Rows swapped in pairs by one turn or mirror: which row each one swaps with:
The rows were stretched afterwards, more along some directions than others.
z243: [ -3.7 -19.2  16.6  -0.3  17.1   3.4   3.2 -10.6 -24.2   7.1   7.8  10.2
   6.1   8.9   8.1 -13.7]
z474: [ -0.9 -36.8   3.6  -7.7   5.2   6.4  -0.1   2.8 -24.9 -26.0  14.1  -1.0
  17.9  22.3  29.5 -10.2]
z592: [  4.4 -10.1   6.5   4.6   5.4   3.6  -5.0  -2.5 -14.7 -12.3  -2.5  -6.4
  19.4  -5.0  23.5   0.7]
z423: [  4.9  -4.2   0.0  18.1  -2.2  -8.0  -8.6  12.7 -27.1  -2.8 -13.8  10.5
  -0.2  14.0  15.9 -24.8]
z492: [  7.1 -16.3  10.6   6.8  21.8  14.3  -0.4   1.5 -28.3  20.0  14.2   0.6
  20.5   7.9  19.9  -7.2]
z724: [  0.5 -21.0  18.3  -7.4  12.4  15.2  -4.9  -1.1 -30.1   7.1  -0.9   2.1
  20.2   9.3  24.7 -20.3]
z5: [  5.8 -16.2  21.1  -4.1  11.8  -4.0  15.1 -13.9 -24.9  -5.0  11.1  16.7
  21.4  18.6  14.6  -6.8]
z716: [  7.0  -3.9   9.5  15.6  13.8 -16.0  -0.7   8.6 -25.1  -4.0  -8.0   2.1
  -4.9   1.5   6.2 -11.4]
z332: [  9.7  -5.1   7.8  27.8  15.7  -9.3   4.6   0.4 -32.4  10.9  -8.2   8.7
  -5.1  -1.0  14.1 -15.7]
z490: [  7.9 -20.0 -11.3  -3.3  11.4  -1.7  -5.5   2.0 -20.6  20.0  -2.5   3.5
   7.0  -5.6  16.5 -22.3]
z140: [ 21.0   0.2  -1.9   6.8   4.1  -4.0   2.1 -13.8 -33.4  24.6  -6.9   9.5
   3.6  -7.5  15.8 -22.6]
z656: [ 15.0 -19.3   4.6   6.3  -2.9  -9.3   8.5  -8.5 -32.5 -19.1   4.2  15.8
  20.9  11.3  26.1 -18.4]
z167: [ 11.1 -25.3   0.8   9.2   3.5  -5.2   7.2  -5.9 -24.7   5.9  15.5 -10.5
  16.0  -5.5  24.2 -10.2]
z71: [ 15.1   1.2  15.6  21.4  -1.2  -0.1   4.1 -26.7 -55.7   6.1   2.0   3.6
   3.8 -10.4  16.8 -16.7]
z141: [ 10.0 -13.0  -4.0  16.1  -1.5   1.3 -11.6  13.1 -42.0   1.1  -5.1   4.2
  20.2  13.9  39.2 -19.5]
z237: [ 11.9 -21.6  17.5  -4.4   9.7   3.4  11.2  -9.8 -36.0 -12.1   2.9  20.2
  29.6  18.7  31.0 -17.2]
z926: [  9.4  -0.5  15.9   4.4   9.6   6.7   4.9 -21.5 -31.4  -0.9  -2.7  -2.3
  20.6  -9.4  14.3  -2.6]
z516: [  8.7 -17.3   3.3  -6.0  -1.4   7.2   3.7 -18.8 -18.8   4.9   8.9   7.3
  19.6   8.5  24.9  -8.7]
z623: [  5.7  -9.2  18.2   7.8   3.1  11.8  -1.9   4.8 -39.9  -3.4   5.4  11.6
  31.3  23.2  30.7 -30.2]
z496: [  2.0 -17.0  23.5  -0.7  17.2  -7.6  14.3  -9.3 -22.8   7.7   8.1   8.2
  10.8  10.6  10.0  -7.2]
z534: [ 13.4 -15.3   7.9  -6.7  19.8   0.0   1.0   3.0 -33.3  17.4  -7.6  15.1
   4.8   5.7  20.6 -20.5]
z442: [  9.2  -0.2   6.8  18.2  -5.0 -13.0   0.3  -3.6 -37.5   3.6  15.8  -0.2
  -5.8  -3.5  10.4 -20.1]
z176: [ 11.0 -26.0  -0.6  -0.4  14.9  -4.7  -0.1  20.7 -14.3  -1.4  -4.6   2.5
  13.0  10.8  24.5 -13.3]
z843: [ 14.6  -9.7  -9.6  22.5   1.2  -5.9   0.4  -1.9 -28.5   8.4  -2.1  -4.5
  10.7   4.3  19.1  -7.1]
z732: [  7.2 -21.9   1.0  -1.6  -7.8  16.7  -4.7   4.4 -30.7 -13.6   5.8   6.1
  34.0  20.3  39.1 -27.7]
z119: [ 10.5 -12.0  16.0   3.1   5.3  -0.5   2.4 -25.0 -48.8   8.5  -2.1   5.3
  15.6   3.4  18.7 -20.2]
z830: [ 12.1 -18.4  10.7  -7.4  -7.5  -1.6   3.8 -18.6 -38.6 -23.4  -4.9   0.2
   1.6   5.9  17.2 -26.3]
z553: [ -2.4 -19.0   5.1  -2.1   0.8  10.1  -3.6 -15.9 -28.6  -1.1   4.3  13.4
   2.5  12.7  24.3 -28.8]
z936: [  9.9 -16.0   0.9   7.6  -9.0  -8.8   4.6 -12.2 -12.6 -20.1   0.4   4.1
   1.0   9.9  13.3 -15.3]
z800: [  8.3  -9.0  -0.1  13.0  -3.1 -19.2  -7.1   5.2 -31.2 -14.7  -9.4  10.6
  -5.7  -0.5  15.4 -12.0]
z338: [  7.3 -28.9 -13.4  12.0   6.9  15.2 -10.3  12.4 -18.1   3.5  19.6   7.2
  19.7  11.9  29.7 -19.8]
z545: [ -0.2 -17.5  -3.9  10.1   6.8   1.2  -9.7  19.7 -11.8  12.3  10.8   7.0
  10.4  14.1  24.8 -16.9]
z244: [  2.6  -3.4  -8.4   5.3   6.9  -5.5  -6.4   5.6  -5.2  12.7   3.9  -2.4
   0.7  -7.2   9.6 -11.3]
z413: [ 19.7 -20.5  -1.3   5.2  -1.4   2.4  -0.1  -0.2 -19.0  -0.6  12.8  -9.3
   5.5   1.1  16.4  -7.6]
z874: [ 17.0  -2.6   5.3   8.2   8.5 -11.7  -0.9  -4.0 -23.6  12.0   0.6  -7.5
   9.1 -19.0   5.7  -7.6]
z214: [  0.9 -28.1  -3.9   2.9   3.1  -6.6   4.5   9.4 -10.9 -17.8   8.2   0.6
   9.4  21.7  25.3 -11.2]
z625: [ 12.1 -16.7   4.4  -2.0  12.6   2.2   5.9   6.9 -12.9  -6.5   4.6  -3.2
  34.5  15.8  26.9  -0.3]
z992: [ 17.6 -22.2 -10.6   4.8 -10.8   0.5  -4.9  -1.7 -31.4 -17.1   6.2   5.8
  18.0   2.5  31.9 -20.6]
z595: [  7.6 -25.3  16.5   4.1  -6.1  18.0   2.0 -25.2 -40.2 -21.0  20.5  -7.8
  16.5   3.0  28.1 -11.9]
z569: [ 10.0 -24.0   6.9  10.3  15.3   8.0   0.0  -8.1 -51.8  -3.5   2.0  10.1
  33.7  14.4  32.0  -8.9]
z940: [  3.9 -17.0  13.1  15.5  -7.6  11.7  -1.1 -30.7 -51.6 -12.0  15.4  -2.1
   6.7  -3.0  26.1 -16.3]
z280: [ 13.6 -27.6 -10.5  -1.4 -10.2  -7.9  -1.1  -6.7 -17.9 -14.1   2.8  -8.5
  18.4   4.3  31.3  -9.1]
z629: [ 20.5 -16.7 -14.8   7.7 -15.3   2.7 -10.9  -7.6 -29.2  -6.3  -4.7  -4.2
   1.2  -5.3  23.1 -21.5]
z583: [ -2.4 -32.0  10.7  -6.6  -6.3   5.2   0.7 -11.8 -30.6 -30.1  11.9  -4.7
   2.0  11.4  25.1 -17.3]

z629 swaps with z140
z141 swaps with z874
z332 swaps with z338
z724 swaps with z625
z926 swaps with z732
z569 swaps with z167
z592 swaps with z623

